500 stands for zero in the data rows.
A hidden rule labels the rows of this table. It goes by one to three of the table's principal directions, not those with the most spread.
array([463, 490, 443, 527, 483, 504, 584, 576, 425, 526, 522, 323, 538,
       501, 728, 411, 302, 508, 444, 480, 414, 164, 552, 483, 409, 481,
       504, 529, 445, 561, 409, 324]) RH
array([625, 466, 352, 452, 519, 465, 263, 564, 579, 754, 672, 617, 296,
       605, 125, 378, 860, 635, 492, 464, 695, 999, 416, 541, 690, 360,
       364, 276, 408, 468, 643, 435]) MH
array([392, 514, 514, 533, 535, 423, 485, 407, 522, 514, 381, 309, 543,
       624, 658, 430, 346, 425, 440, 265, 474, 310, 626, 384, 327, 378,
       501, 566, 568, 486, 595, 565]) SQ
array([573, 613, 435, 470, 566, 482, 606, 659, 642, 357, 269, 609, 546,
       380, 737, 595, 290, 526, 342, 493, 254, 131, 569, 524, 535, 692,
       533, 576, 306, 533, 408, 254]) SQ
array([580, 444, 571, 454, 528, 467, 354, 510, 427, 548, 566, 849, 438,
       571, 304, 658, 604, 409, 663, 734, 425, 779, 494, 543, 720, 782,
       342, 397, 533, 444, 426, 498]) QP
array([529, 513, 411, 455, 557, 480, 512, 657, 474, 562, 533, 482, 512,
       564, 634, 453, 420, 513, 373, 443, 366, 352, 455, 450, 507, 516,
       358, 412, 391, 529, 360, 245]) RH
array([435, 467, 524, 694, 507, 447, 861, 580, 512, 254, 661, 431, 618,
       329, 695, 521, 396, 467, 179, 592, 412, 256, 378, 639, 342, 681,
       355, 465, 455, 577, 452, 353]) MH
array([511, 459, 525, 582, 477, 479, 474, 408, 537, 531, 490, 509, 395,
       524, 525, 480, 468, 439, 514, 407, 402, 451, 612, 591, 502, 602,
       472, 498, 528, 461, 646, 467]) MH
array([589, 521, 435, 436, 514, 613, 195, 585, 487, 782, 252, 680, 314,
       570, 366, 532, 473, 526, 774, 613, 446, 549, 761, 408, 879, 487,
       723, 547, 427, 491, 609, 563]) SQ
array([617, 564, 438, 537, 553, 448, 221, 397, 781, 709, 317, 683, 258,
       702, 383, 370, 532, 505, 494, 329, 489, 585, 763, 472, 691, 484,
       540, 390, 385, 469, 840, 482]) TN
array([523, 534, 561, 429, 467, 436, 515, 390, 498, 421, 456, 486, 556,
       550, 576, 540, 447, 457, 546, 357, 414, 460, 473, 490, 390, 487,
       489, 526, 615, 436, 463, 552]) TN
array([398, 417, 534, 569, 440, 605, 736, 548, 339, 414, 763, 219, 586,
       349, 580, 447, 544, 494, 406, 492, 523, 387, 313, 570, 349, 355,
       474, 536, 549, 524, 359, 488]) MH
array([488, 456, 520, 552, 491, 540, 591, 558, 413, 454, 575, 522, 535,
       427, 487, 556, 517, 487, 488, 600, 514, 551, 400, 540, 511, 577,
       457, 492, 525, 526, 426, 478]) QP
array([576, 555, 476, 513, 563, 453, 367, 506, 826, 503, 379, 752, 406,
       615, 328, 468, 626, 582, 410, 576, 590, 674, 494, 457, 683, 504,
       567, 332, 275, 518, 693, 518]) TN
array([597, 619, 464, 412, 514, 401, 311, 341, 601, 626, 278, 568, 410,
       577, 492, 431, 468, 567, 629, 389, 638, 613, 727, 478, 432, 517,
       577, 585, 620, 490, 755, 640]) QP
array([557, 603, 436, 554, 587, 518, 532, 579, 597, 508, 333, 672, 509,
       482, 559, 510, 438, 553, 353, 581, 554, 550, 536, 435, 559, 656,
       493, 466, 455, 605, 578, 453]) QP
array([535, 560, 475, 457, 535, 509, 418, 509, 455, 609, 382, 511, 471,
       496, 511, 487, 452, 509, 580, 480, 555, 517, 637, 448, 521, 470,
       544, 594, 582, 509, 565, 593]) QP
array([362, 411, 747, 617, 523, 590, 763, 506, 344, 225, 496, 475, 638,
       266, 670, 727, 376, 300, 535, 652, 374, 289, 439, 596, 382, 734,
       486, 723, 634, 478, 386, 653]) MH
array([434, 450, 604, 620, 585, 516, 649, 667, 459, 358, 483, 684, 594,
       413, 495, 686, 468, 420, 409, 827, 459, 513, 404, 485, 621, 710,
       454, 480, 471, 550, 465, 601]) SQ
array([419, 534, 470, 451, 591, 572, 387, 609, 517, 575, 290, 620, 520,
       574, 404, 615, 534, 506, 493, 631, 449, 611, 562, 279, 744, 457,
       626, 485, 446, 507, 536, 676]) SQ
array([339, 482, 542, 687, 621, 622, 658, 617, 450, 458, 385, 454, 592,
       466, 655, 550, 365, 391, 293, 550, 465, 365, 506, 349, 510, 554,
       491, 538, 502, 598, 520, 560]) QP
array([537, 431, 437, 628, 381, 248, 591, 370, 594, 352, 699, 693, 513,
       601, 449, 535, 467, 513, 368, 658, 371, 551, 467, 686, 493, 871,
       320, 226, 441, 515, 516, 238]) SQ
array([473, 494, 490, 513, 421, 499, 454, 364, 650, 475, 453, 341, 448,
       565, 604, 378, 389, 496, 526, 306, 406, 185, 625, 525, 434, 384,
       649, 528, 362, 470, 532, 377]) SQ
array([601, 544, 545, 478, 538, 537, 363, 534, 471, 674, 232, 545, 357,
       506, 650, 487, 311, 466, 708, 469, 434, 317, 754, 490, 573, 545,
       628, 668, 578, 492, 694, 600]) QP
array([605, 518, 441, 444, 449, 440, 399, 481, 650, 546, 596, 525, 417,
       578, 401, 374, 576, 585, 519, 467, 537, 493, 491, 552, 564, 359,
       534, 381, 341, 479, 511, 390]) TN
array([669, 527, 398, 390, 410, 449, 370, 376, 645, 562, 670, 516, 352,
       473, 270, 358, 771, 659, 559, 344, 686, 782, 433, 689, 454, 402,
       457, 426, 438, 444, 557, 363]) SQ
array([428, 513, 574, 345, 556, 597, 438, 672, 245, 577, 274, 520, 610,
       543, 570, 712, 388, 434, 701, 648, 330, 462, 508, 246, 675, 415,
       643, 621, 656, 462, 364, 792]) SQ
array([433, 542, 405, 585, 534, 658, 487, 355, 536, 691, 537, 121, 398,
       479, 533, 192, 626, 542, 340,  11, 785, 604, 555, 457, 240, 164,
       479, 588, 603, 545, 712, 512]) RH
array([566, 537, 319, 529, 545, 464, 359, 565, 551, 703, 464, 699, 405,
       629, 385, 438, 545, 603, 414, 623, 570, 736, 590, 433, 686, 646,
       423, 311, 418, 591, 612, 355]) RH
array([661, 555, 393, 335, 465, 368, 197, 507, 464, 764, 329, 622, 362,
       665, 459, 471, 400, 578, 782, 519, 450, 519, 753, 464, 657, 505,
       584, 505, 540, 460, 608, 503]) QP
array([393, 507, 482, 541, 537, 632, 476, 477, 474, 599, 524, 335, 529,
       536, 394, 390, 630, 521, 446, 402, 750, 694, 441, 336, 471, 199,
       566, 501, 551, 549, 550, 679]) SQ
array([550, 541, 442, 442, 498, 519, 476, 575, 501, 508, 421, 680, 511,
       509, 490, 599, 479, 550, 504, 653, 377, 536, 504, 462, 668, 650,
       533, 433, 445, 520, 429, 429]) SQ
array([609, 591, 509, 370, 502, 312, 533, 615, 348, 449, 427, 706, 641,
       465, 584, 645, 301, 546, 651, 869, 490, 432, 566, 489, 522, 707,
       495, 559, 620, 547, 373, 593]) QP
array([465, 573, 537, 423, 542, 466, 585, 659, 359, 408, 266, 576, 696,
       489, 692, 703, 232, 460, 551, 710, 320, 262, 542, 323, 572, 571,
       614, 603, 575, 531, 338, 640]) TN
array([520, 472, 587, 554, 569, 391, 539, 604, 469, 431, 455, 703, 527,
       484, 557, 631, 372, 414, 517, 759, 411, 409, 557, 542, 566, 769,
       405, 507, 494, 516, 507, 523]) RH
array([460, 516, 594, 570, 545, 556, 717, 568, 411, 343, 439, 463, 638,
       350, 678, 591, 378, 446, 432, 550, 526, 387, 393, 492, 358, 587,
       488, 627, 599, 558, 420, 564]) RH
array([463, 577, 473, 489, 527, 450, 560, 571, 531, 363, 282, 742, 630,
       509, 618, 712, 280, 471, 434, 769, 222, 293, 635, 398, 681, 801,
       583, 487, 422, 542, 389, 459]) SQ
array([403, 406, 513, 581, 477, 630, 573, 501, 463, 488, 756, 438, 508,
       502, 386, 457, 672, 475, 394, 555, 528, 625, 329, 502, 552, 437,
       434, 363, 432, 517, 393, 442]) SQ
array([567, 541, 450, 516, 609, 618, 343, 673, 520, 742, 265, 662, 347,
       580, 523, 505, 439, 491, 511, 537, 374, 489, 663, 370, 800, 532,
       569, 473, 433, 529, 653, 513]) MH
array([504, 425, 644, 482, 485, 612, 408, 438, 381, 586, 523, 421, 419,
       485, 391, 513, 620, 415, 734, 379, 596, 669, 445, 516, 496, 323,
       545, 610, 668, 410, 558, 734]) TN
array([464, 501, 482, 423, 506, 547, 532, 625, 413, 475, 443, 403, 564,
       418, 482, 596, 531, 521, 518, 460, 447, 485, 419, 440, 538, 333,
       578, 588, 519, 458, 403, 590]) TN
array([494, 477, 583, 544, 527, 431, 453, 524, 628, 405, 321, 736, 496,
       582, 495, 655, 398, 429, 540, 680, 322, 402, 566, 473, 684, 688,
       582, 449, 386, 472, 566, 549]) TN
array([520, 448, 464, 579, 364, 467, 585, 248, 535, 493, 894, 249, 420,
       441, 368, 264, 747, 556, 406, 219, 714, 698, 393, 729, 236, 318,
       367, 425, 603, 464, 597, 434]) MH
array([431, 570, 466, 421, 483, 529, 531, 400, 594, 437, 481, 246, 557,
       417, 547, 374, 549, 602, 463, 338, 687, 416, 507, 486, 267, 270,
       625, 639, 468, 513, 510, 554]) MH
array([450, 490, 564, 475, 434, 461, 566, 429, 504, 326, 558, 540, 628,
       513, 466, 591, 481, 470, 534, 623, 443, 454, 430, 485, 507, 508,
       562, 469, 488, 478, 344, 552]) SQ
array([544, 443, 472, 481, 450, 407, 569, 553, 565, 363, 720, 504, 568,
       569, 467, 485, 545, 500, 384, 430, 409, 448, 242, 558, 474, 447,
       348, 305, 319, 469, 242, 203]) TN
array([363, 522, 671, 582, 531, 467, 777, 502, 353, 249, 364, 486, 724,
       370, 758, 723, 241, 353, 445, 666, 328, 231, 549, 452, 381, 688,
       540, 681, 721, 516, 468, 768]) MH
array([586, 527, 421, 535, 573, 466, 227, 481, 695, 753, 344, 704, 287,
       796, 501, 373, 422, 467, 470, 407, 363, 469, 741, 403, 725, 599,
       453, 310, 333, 507, 703, 314]) QP
array([393, 476, 616, 508, 473, 388, 608, 341, 551, 274, 557, 455, 619,
       469, 500, 565, 527, 462, 479, 554, 550, 502, 449, 557, 302, 559,
       485, 544, 571, 461, 519, 658]) MH
array([604, 455, 421, 463, 476, 524, 192, 413, 653, 730, 527, 677, 255,
       699, 203, 413, 756, 559, 594, 403, 540, 881, 514, 519, 729, 478,
       478, 289, 389, 437, 671, 410]) SQ
array([522, 571, 406, 425, 487, 646, 450, 545, 384, 630, 526, 420, 527,
       398, 276, 461, 698, 619, 573, 489, 794, 830, 436, 396, 576, 181,
       628, 570, 606, 538, 452, 698]) TN
array([434, 449, 686, 652, 518, 481, 751, 499, 432, 281, 673, 593, 641,
       417, 586, 583, 426, 378, 414, 803, 516, 423, 384, 560, 426, 707,
       393, 469, 567, 562, 416, 599]) MH
array([399, 576, 555, 471, 561, 605, 511, 598, 442, 467, 162, 551, 606,
       460, 658, 676, 254, 430, 577, 682, 301, 201, 712, 294, 679, 527,
       767, 685, 510, 524, 459, 722]) SQ
array([492, 614, 419, 447, 462, 484, 521, 416, 569, 496, 377, 342, 530,
       468, 586, 434, 434, 577, 446, 319, 488, 361, 632, 452, 413, 325,
       655, 593, 545, 497, 584, 577]) TN
array([293, 412, 689, 656, 420, 713, 714, 410, 333, 326, 445, 289, 641,
       404, 650, 628, 339, 321, 565, 484, 358, 244, 467, 424, 465, 415,
       728, 666, 653, 489, 406, 733]) TN
array([518, 636, 534, 475, 556, 484, 366, 334, 645, 563, 206, 613, 441,
       539, 502, 487, 449, 506, 570, 479, 587, 550, 790, 414, 517, 532,
       664, 619, 605, 503, 797, 783]) SQ
array([472, 433, 537, 610, 454, 514, 655, 468, 478, 413, 676, 363, 512,
       411, 554, 436, 516, 481, 418, 450, 549, 436, 392, 628, 347, 498,
       430, 497, 512, 516, 487, 423]) MH
array([497, 360, 360, 518, 480, 482, 363, 507, 571, 634, 810, 493, 333,
       589, 215, 377, 831, 574, 405, 434, 571, 829, 363, 626, 571, 499,
       273, 252, 306, 465, 508, 203]) MH
array([495, 513, 575, 462, 505, 546, 614, 609, 286, 433, 431, 530, 633,
       412, 635, 657, 343, 442, 599, 660, 403, 382, 457, 443, 516, 581,
       536, 614, 637, 520, 321, 596]) QP
array([373, 459, 611, 486, 544, 606, 545, 633, 339, 480, 446, 500, 601,
       474, 486, 660, 486, 424, 570, 725, 417, 479, 459, 345, 656, 416,
       614, 563, 567, 488, 420, 791]) TN
array([271, 368, 656, 605, 402, 638, 787, 398, 229, 277, 721, 229, 678,
       305, 594, 615, 473, 350, 519, 546, 424, 355, 381, 572, 313, 516,
       509, 656, 692, 475, 280, 620]) MH
array([376, 438, 591, 568, 623, 647, 451, 631, 425, 608, 342, 481, 448,
       516, 566, 564, 441, 379, 525, 563, 407, 401, 602, 370, 638, 500,
       553, 595, 495, 500, 597, 659]) QP
array([558, 631, 510, 362, 542, 505, 529, 599, 358, 510, 317, 527, 632,
       448, 598, 588, 390, 544, 594, 566, 564, 514, 486, 353, 476, 420,
       591, 635, 682, 534, 421, 713]) MH
array([348, 315, 609, 631, 534, 626, 531, 531, 485, 509, 652, 242, 431,
       546, 539, 424, 563, 339, 421, 250, 402, 351, 367, 514, 439, 313,
       408, 483, 401, 429, 480, 415]) SQ
array([532, 564, 584, 304, 458, 520, 426, 447, 421, 454, 330, 565, 578,
       461, 453, 650, 513, 539, 781, 602, 546, 611, 480, 431, 512, 452,
       698, 652, 652, 444, 439, 784]) SQ
array([552, 490, 535, 504, 538, 528, 507, 587, 556, 477, 539, 588, 491,
       547, 523, 502, 496, 453, 443, 494, 402, 430, 402, 485, 586, 495,
       438, 407, 378, 493, 397, 378]) TN
array([586, 511, 445, 375, 309, 303, 596, 324, 530, 288, 788, 485, 576,
       379, 379, 499, 637, 651, 554, 577, 583, 604, 375, 766, 304, 578,
       454, 457, 521, 452, 355, 379]) SQ
array([623, 599, 339, 424, 442, 397, 340, 406, 588, 638, 423, 512, 398,
       539, 446, 393, 480, 613, 563, 374, 540, 512, 722, 545, 521, 457,
       566, 511, 491, 491, 620, 415]) SQ
array([433, 471, 469, 500, 435, 563, 561, 436, 368, 502, 545, 258, 540,
       439, 573, 463, 469, 495, 531, 321, 512, 432, 485, 514, 347, 390,
       528, 606, 604, 491, 420, 469]) RH
array([545, 544, 438, 454, 539, 398, 451, 654, 589, 484, 289, 786, 519,
       656, 620, 649, 290, 495, 433, 708, 124, 289, 593, 393, 767, 770,
       518, 342, 326, 511, 450, 335]) TN
array([452, 477, 431, 500, 509, 569, 504, 570, 566, 494, 492, 416, 483,
       508, 517, 491, 526, 502, 380, 357, 351, 388, 459, 469, 561, 412,
       514, 458, 343, 476, 430, 337]) TN
array([518, 461, 379, 416, 448, 543, 409, 406, 473, 647, 684, 247, 397,
       532, 380, 324, 761, 586, 475,  88, 639, 771, 351, 558, 323, 248,
       368, 455, 556, 434, 508, 358]) QP
array([546, 536, 569, 689, 587, 526, 465, 385, 699, 566, 408, 637, 351,
       529, 463, 391, 543, 459, 398, 450, 677, 649, 622, 531, 506, 589,
       476, 466, 525, 553, 873, 624]) SQ
Which label does each new row get?
array([442, 542, 637, 532, 503, 529, 681, 460, 425, 342, 451, 426, 642,
       390, 664, 564, 364, 428, 504, 557, 507, 325, 498, 471, 362, 486,
       578, 651, 653, 521, 464, 714]) TN
array([675, 516, 395, 402, 414, 264, 484, 486, 550, 447, 693, 749, 494,
       586, 431, 528, 534, 591, 471, 634, 367, 601, 422, 658, 542, 770,
       294, 255, 429, 476, 373, 198]) MH
array([610, 553, 415, 363, 460, 380, 443, 514, 604, 445, 515, 631, 524,
       547, 436, 518, 543, 612, 513, 544, 482, 559, 420, 533, 527, 547,
       480, 396, 380, 484, 389, 338]) SQ
array([490, 576, 560, 531, 422, 435, 600, 301, 499, 314, 381, 587, 620,
       369, 538, 597, 373, 522, 618, 700, 635, 493, 632, 569, 367, 728,
       653, 662, 657, 556, 546, 677]) MH
array([498, 514, 415, 473, 560, 631, 320, 654, 506, 708, 235, 435, 407,
       585, 525, 475, 417, 505, 568, 338, 424, 385, 613, 317, 697, 288,
       671, 559, 389, 499, 539, 474]) SQ
array([587, 590, 358, 326, 514, 451, 335, 570, 466, 683, 441, 473, 462,
       540, 477, 416, 497, 623, 595, 474, 577, 520, 613, 435, 530, 369,
       532, 538, 485, 511, 479, 466]) RH
array([436, 410, 502, 623, 545, 598, 580, 609, 447, 508, 606, 497, 489,
       496, 524, 506, 518, 432, 366, 526, 424, 490, 395, 498, 559, 587,
       372, 409, 419, 536, 422, 339]) RH
array([659, 562, 413, 576, 625, 498, 249, 539, 685, 775, 274, 723, 268,
       638, 421, 365, 512, 546, 496, 407, 684, 714, 665, 454, 638, 573,
       458, 428, 419, 566, 827, 431]) RH
array([518, 455, 494, 663, 603, 654, 371, 522, 607, 761, 421, 439, 236,
       544, 490, 311, 580, 468, 434, 268, 604, 574, 611, 507, 555, 419,
       475, 500, 449, 524, 848, 485]) QP
array([440, 425, 525, 565, 501, 500, 597, 463, 522, 388, 735, 334, 541,
       387, 356, 422, 714, 514, 405, 388, 788, 688, 278, 610, 284, 348,
       372, 517, 474, 501, 450, 477]) MH
array([528, 551, 460, 555, 537, 427, 569, 564, 664, 402, 427, 661, 533,
       535, 599, 517, 387, 530, 324, 633, 397, 346, 520, 491, 560, 686,
       484, 389, 326, 569, 505, 341]) SQ
array([491, 430, 436, 578, 508, 372, 499, 426, 572, 485, 722, 512, 464,
       553, 304, 425, 728, 536, 339, 408, 695, 857, 342, 604, 372, 551,
       235, 326, 489, 499, 576, 378]) QP
array([319, 388, 572, 627, 527, 564, 728, 566, 416, 369, 742, 219, 624,
       439, 617, 434, 497, 411, 302, 448, 530, 315, 302, 498, 301, 366,
       376, 497, 453, 537, 336, 428]) MH
array([492, 564, 463, 576, 560, 548, 382, 527, 530, 703, 245, 605, 425,
       705, 636, 461, 269, 439, 472, 525, 310, 322, 778, 286, 736, 535,
       623, 430, 491, 557, 678, 552]) MH
array([403, 495, 566, 724, 544, 495, 560, 341, 701, 459, 435, 472, 442,
       551, 587, 390, 434, 432, 317, 439, 548, 394, 649, 509, 411, 579,
       518, 475, 471, 552, 806, 570]) SQ
array([370, 492, 499, 458, 543, 674, 331, 448, 446, 691, 393, 399, 440,
       584, 352, 488, 651, 476, 573, 386, 552, 718, 587, 301, 628, 256,
       633, 548, 591, 456, 623, 777]) SQ
array([646, 469, 286, 438, 501, 449, 198, 575, 580, 814, 554, 587, 240,
       681, 372, 346, 573, 566, 531, 347, 393, 559, 643, 556, 713, 514,
       366, 318, 284, 464, 542, 103]) RH
array([329, 482, 636, 651, 389, 382, 938, 282, 498,  74, 780, 261, 778,
       339, 633, 501, 463, 463, 266, 547, 597, 350, 310, 629,  85, 501,
       458, 522, 654, 534, 431, 643]) TN
array([509, 527, 544, 433, 459, 438, 613, 563, 426, 329, 457, 604, 643,
       410, 588, 672, 361, 507, 573, 761, 373, 337, 482, 520, 527, 663,
       574, 559, 510, 509, 322, 528]) SQ
array([652, 531, 529, 464, 397, 432, 503, 399, 527, 432, 641, 702, 473,
       413, 323, 537, 612, 561, 632, 697, 586, 686, 482, 676, 569, 605,
       523, 457, 553, 478, 496, 559]) TN
array([381, 534, 565, 612, 553, 693, 605, 506, 517, 457, 337, 450, 553,
       442, 643, 518, 385, 436, 417, 531, 474, 334, 565, 371, 530, 491,
       661, 598, 495, 574, 540, 623]) SQ
array([519, 571, 364, 486, 513, 437, 449, 537, 555, 554, 424, 604, 532,
       606, 454, 498, 468, 570, 396, 543, 482, 572, 549, 380, 617, 510,
       511, 374, 444, 552, 502, 439]) TN
array([452, 473, 542, 466, 508, 510, 654, 623, 400, 362, 683, 473, 663,
       396, 416, 563, 622, 542, 448, 704, 652, 631, 226, 482, 452, 407,
       451, 472, 504, 535, 295, 585]) SQ
array([354, 435, 537, 571, 449, 625, 750, 413, 450, 349, 827, 126, 608,
       357, 535, 363, 656, 492, 307, 286, 647, 477, 246, 570, 193, 248,
       418, 526, 528, 510, 348, 457]) SQ
array([376, 396, 672, 593, 505, 546, 698, 453, 372, 291, 683, 432, 636,
       346, 382, 622, 679, 412, 476, 563, 693, 769, 218, 562, 327, 494,
       393, 562, 675, 481, 428, 728]) SQ
array([458, 460, 589, 615, 454, 398, 761, 437, 526, 221, 711, 395, 647,
       359, 503, 503, 537, 489, 362, 520, 671, 498, 285, 642, 239, 478,
       408, 509, 541, 521, 440, 535]) TN
array([485, 491, 513, 431, 505, 640, 453, 557, 349, 573, 449, 496, 523,
       498, 483, 575, 514, 469, 618, 493, 457, 572, 448, 400, 592, 446,
       546, 550, 571, 484, 363, 547]) QP
array([609, 513, 415, 447, 508, 531, 393, 565, 514, 669, 604, 548, 379,
       521, 438, 368, 589, 588, 525, 538, 579, 582, 514, 544, 579, 482,
       443, 420, 406, 533, 506, 350]) RH
array([425, 461, 464, 450, 512, 505, 597, 646, 370, 465, 692, 384, 620,
       490, 530, 494, 517, 510, 412, 591, 473, 423, 346, 447, 468, 406,
       400, 445, 438, 526, 242, 398]) QP
